One turning vector, and how many steps it has turned:
The counts run from 0 to 395.
[ 0.10  0.56  1.01  0.17 -1.28  3.43  0.05  1.13 -0.35  3.41 -1.09  0.47
  0.27 -0.28 -0.37 -1.06  0.48  0.38 -2.03  0.83 -2.26 -0.56  0.07  1.77
  0.23  0.82  1.40  1.05  0.88  0.85  0.93 -0.26 -1.48 -1.90 -1.79 -0.58
 -3.26  2.88  1.24  0.57  0.40 -2.62  0.48]
342
[ 0.49 -0.31  0.75  0.09  0.84  0.55 -2.86 -1.05  0.49  1.30 -4.04  2.20
 -0.14 -1.53  1.20 -0.91 -0.61 -0.59  0.43 -0.01 -0.73  1.17  1.82  0.16
  1.23 -0.55 -0.92  1.79  0.72  0.26  3.03  1.34  1.02  1.61 -2.61  1.68
  1.08  2.45 -0.81  0.36  0.55  0.49  0.04]
373
[ 2.61 -0.88  1.36 -0.16  0.13  0.64  1.45  1.42  0.28  0.83 -2.31 -0.95
 -0.17 -0.42  0.91 -1.53 -0.05  0.12 -1.79 -1.47 -0.45  1.53  0.15  1.74
 -1.79  1.15 -0.25  1.12  0.14  0.06  1.09  1.22 -0.12  0.83 -3.55  0.30
  0.15 -1.38 -0.38  0.50 -4.65 -2.37 -1.61]
0
[ 4.52 -1.24  1.36  0.76  1.18  1.07  1.88  1.97  2.16 -0.29  0.07 -0.52
 -0.49  0.08  1.36  0.56  0.44 -0.38 -1.53 -0.54  0.22  2.29 -1.42 -0.88
 -1.12  1.29  1.44 -2.68 -0.35  0.67  0.76 -1.19 -0.76 -0.34  0.01  0.48
  2.91 -2.95 -1.13 -1.14 -1.16 -0.04 -0.16]
173
[ 1.92 -1.11 -0.63  0.66 -0.29  0.43  0.53 -1.55  1.57  0.61 -1.94 -1.45
 -0.04  1.26  1.07  1.02  0.15 -1.84 -1.38  1.53  1.25  1.49  2.23 -1.57
 -1.99  1.72  0.03 -2.83 -0.10  0.02  0.19 -0.98 -1.08  0.75  0.81  0.07
  1.75 -2.06 -2.64 -2.90  0.23 -2.73 -1.84]
299
[ 1.89 -1.33  1.65 -0.12 -0.13  0.80  0.63 -0.06  0.08 -2.01  1.72 -2.60
  1.22 -2.61  1.38 -0.19  0.52  0.53 -1.78 -0.75 -3.04  0.90  0.83 -0.54
 -1.17  1.87 -2.15 -0.89  2.98  0.83 -1.26 -0.96  0.49  1.56 -0.42 -0.46
  1.65 -1.61  0.13 -1.46  0.91 -1.85  2.42]
208
[-0.18 -2.23  0.60  1.68  0.77  0.31 -1.36 -2.50  2.48 -1.76 -0.35  0.31
  0.55 -1.24 -2.02  0.61 -1.27 -1.13  0.89 -2.10 -1.98  0.88 -0.50  0.68
 -0.71 -0.78 -3.59  1.22  1.26 -1.69 -2.04 -0.05  2.04 -0.68 -0.79 -0.14
  1.22 -0.71  2.48  0.17  1.46  1.41  0.60]
236
[ 2.28  1.36  0.36  0.27  1.24 -0.59  1.73  1.20  0.35 -1.82 -0.68 -0.66
 -3.97  1.38  0.44  1.13  0.55 -1.67  0.67  0.90 -0.32  1.57  0.50 -1.08
  0.71  2.18 -0.80 -0.95  1.89  1.52  1.37  0.06 -0.43  0.95  0.11  0.75
 -0.59 -3.03  3.05 -0.99 -0.51  3.53 -1.48]
162
[ 0.65 -0.36 -0.86 -0.63 -1.41 -0.64 -4.14  0.28 -0.07 -0.34 -2.06  2.58
 -1.95 -2.29 -0.01 -0.69 -1.42 -0.40 -0.36  0.29  0.95 -2.37 -0.38 -0.12
  1.97  1.63 -0.03 -0.48  1.12  0.77  2.98  2.20  0.50  1.81 -1.85  0.97
  1.23 -0.26  0.55 -0.47 -1.45  1.26 -1.52]
131
[ 0.75  1.46  0.32  1.40  0.66 -1.49 -1.70  1.00 -2.08 -1.22  0.01 -0.76
 -1.12  0.24 -0.82  1.46 -1.70 -2.93  1.47  1.60 -0.44  1.17 -0.85  0.87
  0.78  2.87 -0.01 -2.56  2.98 -0.16  0.35 -1.30 -1.40  2.18 -1.30 -1.24
 -0.26  3.21 -1.24 -1.72 -0.53 -0.26 -0.97]
71
[-0.72 -1.01 -0.81  2.08  0.90  0.73 -1.56 -0.05 -0.82  0.01 -0.69 -1.03
  1.17 -0.22 -0.37  1.83 -1.20  0.15 -1.07  1.87  1.11  0.73 -2.05 -2.19
  0.06 -0.16  2.10 -3.75  3.52  1.34 -1.29 -1.56 -1.35  0.61  0.78 -2.22
 -0.20  0.84  0.02 -0.76  3.14 -1.67  0.59]
83
[ 4.42 -1.70  1.04  0.66 -1.02  1.17  0.75  0.89  2.32  1.07 -1.08  0.79
 -0.18 -0.28  1.38  0.72  1.48 -0.97 -1.17 -0.06  0.91  1.45 -1.28 -0.85
  0.20  0.56  0.92 -3.06 -1.23  0.01  1.42 -0.40 -1.27  0.39  0.83  0.24
  1.41 -2.64 -2.49 -1.50 -1.94 -0.08  0.05]
172
[-0.39 -0.33  0.95  0.68 -0.84  1.53  0.71 -1.52 -0.06  2.82 -4.35  0.09
  0.21  2.27  0.15 -0.68  1.77 -0.21 -1.34  1.22  1.08  0.89  1.70 -0.21
 -0.03  0.52 -0.44 -0.38 -0.70  0.76  2.17  2.01 -0.84 -1.00 -1.37 -0.16
 -4.23 -0.39  1.09  0.19 -0.39 -0.66 -1.63]
125
[ 1.82 -0.75  1.17  0.73 -3.13  1.07 -2.34 -1.50 -0.96  1.96 -1.12 -0.54
  0.36 -1.73 -2.10  2.68  0.01  1.08  0.12  1.50  0.01 -1.05 -0.28  0.24
  1.21  0.63  0.54 -1.92  0.15  0.54  1.52 -0.23 -0.83 -1.66  0.71 -1.26
 -0.05  1.50 -0.67 -3.08  2.31 -2.93  0.09]
112
[ 2.99  0.57  0.32  0.58 -1.54  0.93  0.34 -0.22  0.43 -0.01  1.47  1.28
 -3.44 -0.89 -1.55  0.29 -0.57  0.51 -0.30  0.37 -1.45 -2.21 -0.80  2.08
  1.44  2.02  0.88  0.12 -0.77  1.11  1.37  0.41  0.36 -3.16  0.58  0.44
  0.50 -1.26  3.57 -1.61  0.81  0.51 -1.53]
134
[-1.85 -2.01 -1.22 -1.31 -0.15  0.97 -2.98  1.79  0.21 -0.72 -1.25  1.63
  1.86 -1.58  0.50 -0.16 -1.16  1.13 -2.94  0.43  0.34 -0.45 -2.26 -0.26
 -0.79 -0.55 -1.30 -0.19  2.63  2.27  0.37  2.16  2.37 -0.35 -1.81  0.54
 -0.79  0.19  2.46  0.73  0.89  1.41  0.56]
119
[ 1.10 -0.18  0.87 -0.40  0.57  1.45 -0.30 -1.53  2.82 -0.59 -0.98 -1.08
  0.15 -1.95  1.16  1.05 -0.73 -0.94  0.16 -0.90 -2.52  1.86  0.26 -1.34
  0.17 -0.69 -2.51  1.16  1.78 -0.07  0.82 -1.00  1.71 -0.50  1.42  2.08
  0.39 -0.71  1.77  0.81  4.30  1.47  2.46]
179
[-0.48 -1.32 -4.38  1.15 -0.39 -0.23 -0.65 -1.62  2.45 -1.02 -0.79  1.34
 -1.49 -2.24  1.82 -2.02 -2.25 -2.18 -1.28 -0.95 -0.79  1.02 -1.13 -1.24
  0.43  0.00 -1.60  0.49  1.93  0.73  0.79 -0.11  0.40  1.38 -0.04  2.13
 -1.54 -0.31  1.54  1.24  2.18  0.38  1.23]
63
[-0.19  0.59  0.22  0.09 -0.69  1.71 -2.04  1.79 -0.07 -0.65  2.30  0.65
  0.09 -0.73  0.44  1.36 -0.95 -1.43 -1.47  2.37 -1.78 -1.99 -0.70  0.55
 -0.06  2.46 -0.57 -1.92  3.40  1.50 -3.13 -1.79 -0.69 -0.06 -0.60 -0.89
  0.32 -0.61  1.32 -2.13  0.67  0.58  0.23]
324
[ 3.92 -0.18  2.47  1.40  2.10 -0.50  0.60 -1.61  2.40 -1.79 -2.32  0.21
 -1.55 -1.06 -1.17  0.60 -0.50 -0.38  2.44 -2.80  0.26 -0.05 -0.26  0.15
  0.58  0.62 -0.36 -1.83 -0.74 -1.93  0.99 -2.10  0.32 -1.67  0.15 -0.82
  2.93  0.89  0.18 -0.48  1.24  0.75 -0.63]
202
[ 0.88 -1.22  0.03  1.91  0.55  2.21  0.74 -0.55  0.19  1.71 -1.02 -1.53
  0.54  0.74 -1.36  1.63 -2.23 -0.31  0.92 -0.39 -0.21  3.44 -1.26  0.85
 -2.70 -0.66  1.97  0.17 -0.68 -0.61  0.76 -0.15  0.27 -2.99  1.28 -0.29
  0.11  2.06  2.34  0.73  2.16 -2.36 -1.30]
272
[-0.01 -0.15 -0.39  0.17  0.21  0.75 -1.93 -1.63  2.19 -0.71  0.79  0.92
 -0.32  1.12 -0.79  1.59 -2.08 -3.60  1.85 -0.29 -1.67  1.26  0.21  1.81
 -1.39  1.82 -2.61  0.20 -0.02 -1.38 -2.12 -1.03  1.74 -2.31  0.66  1.26
  0.54  0.05  2.30 -1.23  1.93  1.24 -0.84]
294
[ 0.76 -0.02  0.12  0.19  1.00  1.26 -0.69  1.69 -1.29 -0.81 -0.67 -2.02
  0.75  1.00  0.82  0.91 -2.00 -0.19 -1.06  1.54  0.77  0.91  0.10 -0.45
 -2.92  1.79  2.20 -2.78  0.78  0.79 -0.15 -0.91 -0.53 -1.21  0.63 -0.07
  2.78  2.09 -0.46 -1.43  0.80 -3.47 -2.70]
301
[-0.21  0.64 -2.31  2.69 -0.02  1.14  2.61 -2.73  0.44  0.14  0.23 -0.58
 -2.79  0.41 -0.07 -1.17 -1.70 -1.58  0.28 -0.57 -1.14  0.80  0.07 -0.29
  1.43  0.04  0.35 -0.19  1.18  0.26  0.92 -1.30 -0.73 -1.81  1.65  0.31
 -2.36  1.67  2.89  0.47  3.71 -0.30 -0.69]
65
[ 0.64 -0.68  1.49  0.40 -0.67  0.02 -0.12  0.92 -0.12  0.12 -3.63 -1.11
  1.35 -1.37 -0.26 -0.72  0.57 -0.38 -0.13 -1.62  0.51  1.92 -1.46  0.51
 -0.21 -0.58 -1.88 -0.44  1.52 -0.81  1.21  0.68 -1.05  0.71 -2.17 -0.91
 -4.51  0.84  0.08  1.85 -1.89  0.63  1.70]
217
[-1.34 -0.70 -2.46  0.76 -1.32  2.38 -3.03 -1.04  2.20  0.86 -1.03  2.47
  1.09 -1.03  0.88  0.39  0.00 -1.25 -2.11  0.93  0.13 -2.80 -0.80 -1.99
  1.04  0.00  0.59 -2.47  2.60  0.68 -1.34 -0.95 -0.69 -0.53  0.24 -0.86
  0.81 -0.22 -0.05 -0.13  1.89  0.68  1.49]
326
[ 0.71 -0.08  0.86  0.89 -0.35  1.14 -2.34  0.50 -0.60  2.14  0.02  0.96
 -2.07 -1.46 -3.17  1.13 -2.91 -1.16  0.83  0.18 -1.50  0.45 -3.68  2.35
  1.89  0.28  0.47 -0.20  1.49 -0.38  0.46 -0.81 -1.39 -2.21 -1.06 -0.66
 -2.70  1.79  0.97 -0.06  0.13 -0.59  0.90]
100
[-0.37  0.88  2.36  2.04  0.64  1.52 -1.40  0.82 -1.24  0.42 -0.94  0.01
  0.76  0.34  0.62  1.80  0.49 -2.43  1.04  0.85 -1.61  0.34 -0.47 -1.82
  1.78  1.44  0.51 -2.74  4.08 -0.47 -1.79 -1.47 -1.70  1.13  0.22 -2.54
  0.40  1.16  0.40  0.83  0.58  2.26  2.01]
198
[ 0.19  0.35  0.17  1.42 -1.03  1.81  0.53 -2.54 -0.18  1.73 -1.56 -1.16
 -1.50  0.23 -1.31  1.02  0.11  0.92 -0.18  0.76 -0.16  0.09  0.89 -0.92
  0.85 -0.15 -0.20  1.13  1.34  1.57  1.81  0.80  0.04 -2.45  0.81  0.32
 -3.09 -0.59  3.92 -0.33  3.65 -1.05 -0.98]
123
[ 0.44 -1.35 -0.25  1.33 -4.99  2.25  0.38  0.25  0.78  1.28 -0.02 -0.63
  4.36 -1.69  0.89 -0.33  1.97 -0.13 -0.61  0.05 -1.34 -0.24 -0.36  1.46
 -2.05  0.27 -0.63  1.36 -0.91  0.18 -1.04  0.63  0.99 -1.11 -0.10 -0.37
 -0.46  0.54  1.69 -1.32 -0.28 -0.57  1.74]
21
[-1.31 -1.39  0.36 -0.79  0.18  1.61 -1.70  1.50  2.68 -0.93 -0.92  1.51
  3.06 -1.41  2.95  0.25  0.12 -0.21 -1.72 -1.34  0.31  1.20 -1.72 -0.71
 -1.28  0.03 -1.93 -0.98  0.67  0.05 -0.30  0.72  2.53 -0.82  0.25  1.38
  0.59  0.57  1.54  1.82  1.61  3.28  2.01]
177
[-1.01 -2.82  0.55  2.33  0.08  0.46 -1.61 -1.20  2.27 -2.05 -0.75  1.49
  1.90 -0.80 -0.50  0.01 -0.26 -0.74 -0.14 -2.02  0.47 -0.03 -1.50  1.17
 -1.40 -0.66 -2.97 -0.72  0.99 -1.44 -1.95  1.12  2.55 -0.66 -1.89  0.69
  2.19 -0.95  2.74  1.32 -0.28  2.42  0.61]
235
[-0.35 -0.74 -2.13  2.11  0.53  1.11  0.13 -0.27  0.33 -0.02 -3.99  0.40
  2.29  0.04  1.49 -1.08  0.16  0.06 -0.48 -0.43  2.64  1.43 -0.49 -2.07
 -1.63 -1.43  3.00 -1.13  1.33  1.16  1.07  1.05  0.74  1.06 -0.05 -0.60
  1.28  1.69  2.44  2.65  0.24  0.19 -1.29]
27
[-1.69 -0.55 -0.10  2.45 -0.03  0.79  1.40 -1.21  0.29  1.07 -2.18  0.97
  0.21  2.48  0.67 -1.60  0.65 -4.01  0.30  0.24  0.65  1.93  0.80  1.62
 -0.63  1.58 -1.09 -1.41 -1.14 -1.42  0.19  0.19 -1.53  0.45 -1.34 -0.23
 -3.45  1.56 -0.78  0.57 -1.33 -0.51 -1.56]
68
[ 3.08 -1.84  1.26 -0.40  0.58  2.14 -1.35  0.90  2.47  0.08  0.34  0.39
  0.05 -2.31 -1.46  2.13 -1.43  0.94 -1.00 -0.37 -1.72  1.61 -1.86  2.10
 -0.11 -1.95 -1.74  1.75  0.91  1.23 -0.25 -0.18  1.87 -1.44 -1.44  2.25
  1.06  0.07  1.25 -0.90  1.42  0.06  1.84]
363
[ 0.54 -0.96  1.94 -0.80  0.05  1.55 -1.22  1.19  2.15  0.43 -4.21 -0.40
  2.38  1.70 -1.11  1.00  1.64 -0.67 -1.26 -0.46  1.31  0.93 -1.23  1.28
 -2.40  0.16 -1.30 -2.44 -0.50  0.12  0.16 -0.76  0.70 -1.67 -2.06  0.07
 -2.52  0.55 -0.83 -0.64 -1.17 -0.46  0.04]
332
[ 0.74 -0.42 -0.99  1.00  2.71  0.52  0.46 -0.63  1.96 -0.76 -3.52 -0.39
 -0.14  0.44  0.43 -0.66 -2.29 -1.10  0.67 -1.74  0.54  2.99 -0.31  0.73
 -1.98 -0.91 -0.01  2.12  0.44 -0.72  0.86  0.42  2.07 -0.35 -1.77  2.03
  1.67  1.92  1.95  2.48  0.61  0.64 -1.28]
29
[ 3.44 -2.35  0.16  2.79 -0.08  0.40  1.26 -0.19  0.86  0.46 -0.37  0.27
 -1.51 -0.70 -1.24 -0.02  0.06 -0.77 -0.72 -0.59  0.49  0.59 -1.56 -0.36
  0.73  0.23  0.25 -2.50  1.36 -0.80 -1.24 -0.29 -2.11  2.19 -1.24 -1.81
  1.87 -3.27 -1.19 -1.17 -3.06 -0.30  0.10]
230
[ 0.99  0.11  1.88  0.76 -0.36  1.83  2.88 -1.25  1.18  1.10 -4.10 -0.60
  0.91  1.33  2.98 -0.97  2.36 -0.27 -1.20 -0.59  0.08  2.28  2.72 -2.13
 -0.53  1.01 -0.55 -1.65 -0.77 -0.28  2.27  0.25 -1.07  0.38 -0.04  0.18
 -2.33 -0.19 -0.87  0.87  0.33 -1.05 -0.33]
183
[ 0.18 -2.43 -0.75  1.93  1.04  2.60  0.84 -1.91  1.86  0.76 -2.43  1.54
  0.89 -1.88  1.96 -2.70 -0.26  1.31 -2.59 -1.97  0.18 -0.18  0.15 -2.41
  0.32 -0.69  0.42 -1.11  0.39 -0.65  1.11  0.73 -0.07 -0.60 -0.04 -0.61
  1.79 -0.23  0.18  2.81  1.79 -0.77  1.32]
212
[ 2.83 -0.30 -0.75  2.49 -1.33  0.98 -0.91  0.24  0.49  1.24  1.45  0.64
 -1.08 -1.83 -1.07  1.38 -2.69 -3.09  2.20 -0.09 -2.24  1.18 -2.85  2.38
  0.62  0.05  2.06  0.61  1.09 -1.28 -0.07 -1.64 -0.68 -0.22  0.41 -0.30
  1.05  2.35  0.73  0.06  0.09  0.22  0.95]
42
[ 2.78  0.12  0.40 -0.19  0.27 -0.14  1.00  0.94  1.52 -0.43 -2.03 -0.17
 -3.18  0.70  0.97  0.93  0.69 -2.41  0.13  0.50  0.38  2.90 -0.09 -1.17
  0.73  0.92 -1.21 -0.43  1.53  0.95  2.29  0.29 -0.68  2.14 -0.38  0.76
 -2.17 -3.82  1.11  0.09 -1.71  3.16 -0.02]
161
[ 2.45 -1.02  0.92  1.61  1.22 -0.04 -0.74 -2.62  2.86 -0.88 -3.44  1.79
 -1.34 -0.88 -0.23  0.67 -0.50 -1.14  1.64 -2.63  1.37 -0.49  0.08 -1.08
  0.84  0.40 -0.96 -2.80  0.00 -2.68  1.03 -1.51 -0.01  0.35 -0.04 -0.70
  2.33 -0.17 -0.59  0.04  0.49  1.77  0.24]
201
